(in the rows, 128 means zero)
Each path below is one point turned by a fixed rotation once a step. After each direction that follows a path, write how fast that rotation turns it, in degrees a step (0 if it stays still).
Each turn is a multiple of 5 degrees from 10 to 175, or 0.
Each row of a path follows its step; steps can be skipped.
Path 1:
step 3: [127 128 128 130 122 129 140 120 124 138 135 138 127 137 131 129 132 128
 131 120 126 129 129 132 137 127 136 131 118 126 121 139 139 133 117 127
 123 120 137 118 131 117 129 131 125 131 118 128 122 132 125 121 117 130]
step 7: [128 133 133 129 127 119 135 118 135 126 132 126 124 128 120 135 124 138
 139 128 132 118 134 123 133 125 117 125 126 124 116 128 126 140 138 121
 121 123 123 128 128 129 132 131 118 127 122 124 122 135 130 130 117 139]
step 8: [121 132 118 136 117 126 138 117 120 140 125 131 128 130 128 128 135 136
 135 119 126 134 130 126 133 127 138 133 130 127 123 129 138 135 126 130
 122 132 132 126 137 125 126 125 121 135 128 115 138 123 133 134 117 133]
step 11: [121 119 120 129 122 125 129 124 119 135 129 132 120 131 127 122 128 131
 130 119 131 124 137 120 125 128 130 131 130 127 119 133 136 125 126 136
 119 129 136 118 123 129 138 132 122 129 120 113 114 124 136 119 122 126]
step 12: [125 129 133 137 120 122 126 122 135 130 130 134 123 130 120 140 131 132
 130 127 133 121 134 128 138 130 118 123 127 141 116 135 135 133 128 127
 114 130 134 127 125 130 126 141 117 126 132 132 128 130 130 134 135 136]
step 20: [126 126 119 133 118 122 128 119 140 132 128 134 124 130 125 128 130 126
 138 124 131 122 127 130 131 128 138 129 124 129 113 137 137 136 122 117
 125 128 126 128 137 124 119 129 120 132 132 121 128 131 137 130 125 143]
step 23: [119 128 119 132 114 132 135 117 125 136 134 133 112 127 130 126 123 127
 129 126 138 118 124 122 134 134 129 123 117 130 121 134 134 130 126 125
 127 133 133 116 129 132 138 127 122 135 128 117 123 125 127 128 131 128]
step 24: [124 127 140 125 122 120 117 123 122 128 127 137 125 124 121 136 121 132
 126 126 132 126 142 123 135 120 123 126 127 137 124 126 132 130 132 135
 116 124 132 123 132 131 133 136 120 125 128 118 132 130 138 126 121 139]
step 25: [122 122 124 130 115 135 134 119 131 124 123 136 126 130 117 132 139 139
 132 119 131 124 124 129 123 123 127 128 127 129 108 131 134 130 125 130
 123 132 124 124 122 123 120 132 120 126 122 118 120 125 124 127 119 133]
step 26: [123 127 130 140 126 127 130 124 121 132 131 128 120 132 131 134 128 135
 149 118 130 125 140 127 132 131 129 119 119 126 122 131 135 136 128 120
 120 121 138 128 129 125 134 128 116 131 128 127 126 136 139 126 132 130]
[129 127 130 130 125 129 126 127 129 130 129 125 130 129 128 128 126 129
 127 129 125 130 127 128 127 129 128 127 128 129 127 128 126 125 130 128
 127 129 133 127 131 126 125 128 126 130 130 129 131 128 132 127 129 131] => 175
[130 125 127 128 131 131 130 130 128 132 129 129 130 131 132 126 127 128
 129 130 128 128 128 130 128 128 126 129 126 128 129 127 132 129 126 127
 128 130 126 128 131 125 131 129 131 129 127 127 128 129 129 127 129 130] => 60
[128 129 127 126 132 131 124 125 127 129 127 126 127 129 127 127 127 130
 128 129 126 128 128 127 129 129 130 127 128 131 129 127 128 131 128 131
 128 127 130 130 126 127 126 128 131 130 125 126 126 128 128 132 126 129] => 130
[123 131 129 129 130 126 129 127 126 126 129 129 128 132 126 126 125 129
 129 130 131 129 126 128 125 125 127 125 126 126 130 129 127 130 127 130
 128 128 128 129 129 128 130 126 127 129 127 130 132 128 130 128 129 128] => 135
[129 129 127 126 129 124 127 134 128 132 128 130 127 130 126 129 128 129
 128 129 129 126 126 128 125 127 127 129 129 127 125 127 127 128 126 129
 128 128 130 128 127 128 125 129 128 127 127 129 125 128 131 127 125 131] => 80
[128 128 128 129 128 131 128 129 128 127 127 129 125 128 128 125 126 126
 130 131 125 130 128 126 128 128 126 126 128 127 127 125 126 131 128 122
 129 128 128 128 128 127 126 127 125 130 130 127 124 130 127 127 125 127] => 115
[127 130 128 130 127 125 129 128 126 131 130 126 125 130 128 125 130 126
 127 130 129 129 130 126 131 132 129 128 131 129 129 129 127 130 129 126
 126 131 128 129 129 129 130 130 128 128 128 130 128 124 129 129 128 130] => 95
[128 130 128 126 128 129 130 127 129 129 129 126 125 132 125 128 131 126
 129 127 129 128 126 129 126 128 125 128 125 125 131 127 128 126 132 129
 130 130 128 125 127 128 127 131 129 130 129 125 127 127 127 128 128 126] => 175
Path 2:
step 0: [133 131 116 130 123 120 129 117 124 117 131 133 131 140 133 132 112 135
 125 135 130 125 135 128 130 126 129 127 141 135 123 128 137 124 123 118
 124 141 125 144 126 139 129 127 128 120 135 134 129 124 135 118 133 138]
step 1: [130 122 141 123 129 130 115 132 136 129 131 112 128 136 130 118 130 131
 117 130 115 128 138 122 135 126 121 128 128 130 126 131 131 126 125 135
 127 121 124 137 119 137 122 113 129 132 111 131 127 126 132 123 139 125]
step 2: [126 129 118 112 131 130 139 127 130 135 127 129 130 117 133 127 136 125
 130 119 125 123 124 122 142 131 132 123 115 125 138 138 130 131 134 133
 129 132 119 126 130 135 136 123 123 138 131 121 122 128 111 113 134 128]
step 3: [130 128 122 128 130 130 139 109 120 126 142 139 127 132 139 143 120 132
 134 141 130 122 122 130 124 129 124 129 125 132 132 132 130 115 117 120
 125 128 123 127 141 126 125 122 129 132 128 135 134 119 128 129 141 127]
step 5: [133 135 124 127 116 124 136 126 135 135 125 130 145 132 121 129 135 139
 124 121 123 129 130 134 130 118 130 120 130 130 139 132 134 134 130 135
 134 143 133 129 127 131 141 124 117 129 130 107 131 129 123 119 124 134]
step 8: [136 115 129 136 125 124 134 126 123 133 134 127 140 130 129 129 125 131
 123 128 119 117 124 123 117 130 126 123 135 117 132 128 138 131 119 135
 134 135 121 131 131 141 130 116 121 145 136 123 126 131 117 123 118 131]
step 12: [138 132 124 126 143 126 120 142 130 118 118 125 137 130 138 134 134 134
 140 134 124 128 127 129 136 124 132 129 129 135 130 133 139 135 122 125
 121 133 128 129 123 115 134 121 145 130 124 124 129 125 121 125 137 139]
step 15: [128 132 128 128 131 124 124 137 122 120 134 139 134 139 134 143 129 117
 135 144 138 131 120 127 124 135 123 120 139 138 135 129 136 142 132 134
 134 132 131 127 121 123 135 130 129 124 129 129 129 131 111 124 131 136]
step 16: [121 125 132 141 107 122 116 125 126 135 128 120 130 126 123 130 129 135
 123 136 131 140 123 131 111 122 118 133 129 131 119 144 129 131 133 122
 126 125 125 133 125 131 126 120 130 131 136 121 124 117 131 126 133 136]
step 21: [130 132 125 131 126 132 140 125 119 130 125 132 136 135 120 135 126 126
 126 134 133 126 131 124 120 136 131 128 141 140 132 137 132 124 137 113
 125 126 114 119 123 126 133 139 117 132 117 126 121 127 132 115 138 134]
[130 129 128 128 132 131 124 130 127 129 127 128 130 127 129 130 127 128
 128 128 129 129 129 127 127 129 128 125 128 126 131 129 129 129 129 127
 128 125 130 128 128 127 133 126 124 130 128 125 127 131 128 126 128 126] => 110
[126 129 124 129 129 127 126 130 128 129 126 129 130 126 127 128 129 130
 129 125 126 128 131 129 130 124 129 127 129 129 129 126 130 126 124 127
 128 129 130 129 128 124 128 129 127 127 127 129 131 129 132 129 125 130] => 55
[128 127 128 125 126 125 126 128 124 129 127 124 126 129 128 128 131 131
 128 126 127 128 126 129 127 128 126 127 129 129 125 129 128 127 131 131
 131 125 127 130 127 125 128 126 126 126 129 130 128 129 130 130 128 125] => 120
[128 131 131 133 127 127 126 129 127 127 129 131 128 129 130 128 130 125
 129 128 127 126 131 129 128 127 127 128 128 127 129 132 126 126 128 125
 128 126 128 132 127 126 129 127 130 125 125 131 125 128 129 129 130 128] => 120
[128 128 123 130 128 127 127 128 128 124 126 125 129 128 130 128 129 126
 128 128 130 126 128 128 127 128 127 128 125 133 129 128 125 126 127 130
 130 129 125 127 127 129 127 129 124 127 128 125 125 129 127 129 127 129] => 135
Path 3:
step 1: [122 133 124 120 127 132 111 128 129 122 132 136 113 133 125 134 130 128
 131 117 127 130 117 126 128 131 131 134 117 133 144 124 135 122 127 130
 129 129 132 131 126 134 136 129 140 145 127 128 129 132 124 132 120 134]
step 3: [120 129 121 131 133 122 124 136 136 118 122 134 120 126 126 137 137 126
 125 129 117 124 126 119 135 133 132 131 113 132 130 124 126 125 131 134
 142 126 134 125 135 137 126 123 142 135 131 127 137 131 114 135 125 130]
step 4: [135 134 139 127 130 126 110 136 130 121 131 139 123 133 132 123 130 122
 122 135 123 129 126 123 128 131 129 136 117 123 135 126 115 133 133 121
 126 136 124 131 122 131 134 135 114 138 123 123 128 140 129 129 125 132]
step 6: [136 132 131 127 136 129 121 145 125 112 123 134 129 123 129 123 135 129
 131 139 119 120 131 127 136 131 138 135 115 139 139 126 131 126 135 118
 133 135 137 127 128 122 125 123 122 129 128 123 126 133 133 127 125 126]
step 13: [125 132 125 127 128 129 129 127 138 128 123 136 119 117 123 126 144 116
 134 134 132 121 125 124 133 129 128 129 130 133 125 120 114 125 122 126
 134 131 122 125 139 132 127 131 126 147 117 128 136 136 118 128 125 129]
step 14: [140 143 137 130 132 133 120 134 137 110 131 134 122 132 139 129 129 123
 127 132 127 123 127 129 137 121 138 134 122 132 136 130 125 126 135 129
 128 117 134 128 133 118 125 124 120 129 124 126 135 129 126 142 126 128]
step 15: [135 129 130 135 133 119 131 124 127 134 124 133 123 124 123 129 143 130
 124 147 136 129 119 128 133 129 134 126 124 126 126 120 130 118 131 122
 133 127 129 119 129 137 133 127 115 141 120 134 135 137 135 133 121 126]
step 16: [126 132 130 136 136 126 133 142 136 122 125 146 123 129 131 128 133 120
 132 129 129 119 126 137 139 120 128 134 136 134 132 136 124 120 133 121
 129 122 141 137 128 119 125 129 128 140 124 120 128 131 124 125 121 123]
step 21: [128 127 131 136 131 127 129 131 130 126 130 140 116 123 121 136 134 119
 119 141 122 126 132 122 136 127 133 115 132 132 121 122 129 121 124 126
 134 134 120 123 134 127 137 135 120 142 123 135 142 130 132 128 130 128]
step 26: [127 134 123 133 130 119 130 117 126 128 127 147 125 130 123 122 136 127
 127 125 118 129 118 140 126 127 133 129 131 131 129 133 134 121 129 119
 126 117 129 130 121 124 130 135 134 142 116 123 129 126 123 146 129 127]
[132 129 128 127 128 129 127 128 127 126 129 131 125 131 129 130 127 128
 126 127 131 131 127 127 128 125 127 126 129 126 129 125 129 124 127 128
 126 131 126 129 128 129 128 128 127 124 129 131 130 127 126 128 127 127] => 110
[126 131 125 128 126 130 129 127 127 127 128 129 128 128 127 128 127 128
 126 128 126 127 127 127 130 128 128 129 132 127 128 126 124 132 130 126
 127 126 131 127 130 127 128 126 127 127 128 131 129 126 127 124 124 128] => 130
[127 125 130 128 129 128 131 127 128 127 125 127 128 128 126 125 129 130
 128 127 127 127 129 128 130 126 130 130 129 128 125 129 128 125 128 125
 131 129 127 132 131 128 132 131 130 128 128 130 129 126 124 129 129 129] => 140
[130 127 130 126 131 129 128 125 126 128 130 128 126 128 126 126 127 130
 124 132 128 129 129 128 130 131 131 129 127 128 130 126 131 130 128 128
 128 125 126 128 127 128 128 128 130 129 129 127 124 129 124 128 126 126] => 130
[128 129 127 124 128 132 126 126 127 126 129 125 130 126 125 128 129 128
 131 128 130 128 129 125 128 128 125 128 129 132 130 127 129 127 127 127
 127 131 129 128 130 127 126 126 128 131 128 126 126 124 127 128 127 129] => 65
[129 128 127 127 130 129 128 128 130 129 131 124 126 127 123 126 129 129
 129 129 127 128 132 130 127 131 126 125 127 128 128 127 127 128 128 128
 128 129 130 130 128 128 127 130 124 127 128 131 132 132 129 126 129 127] => 175
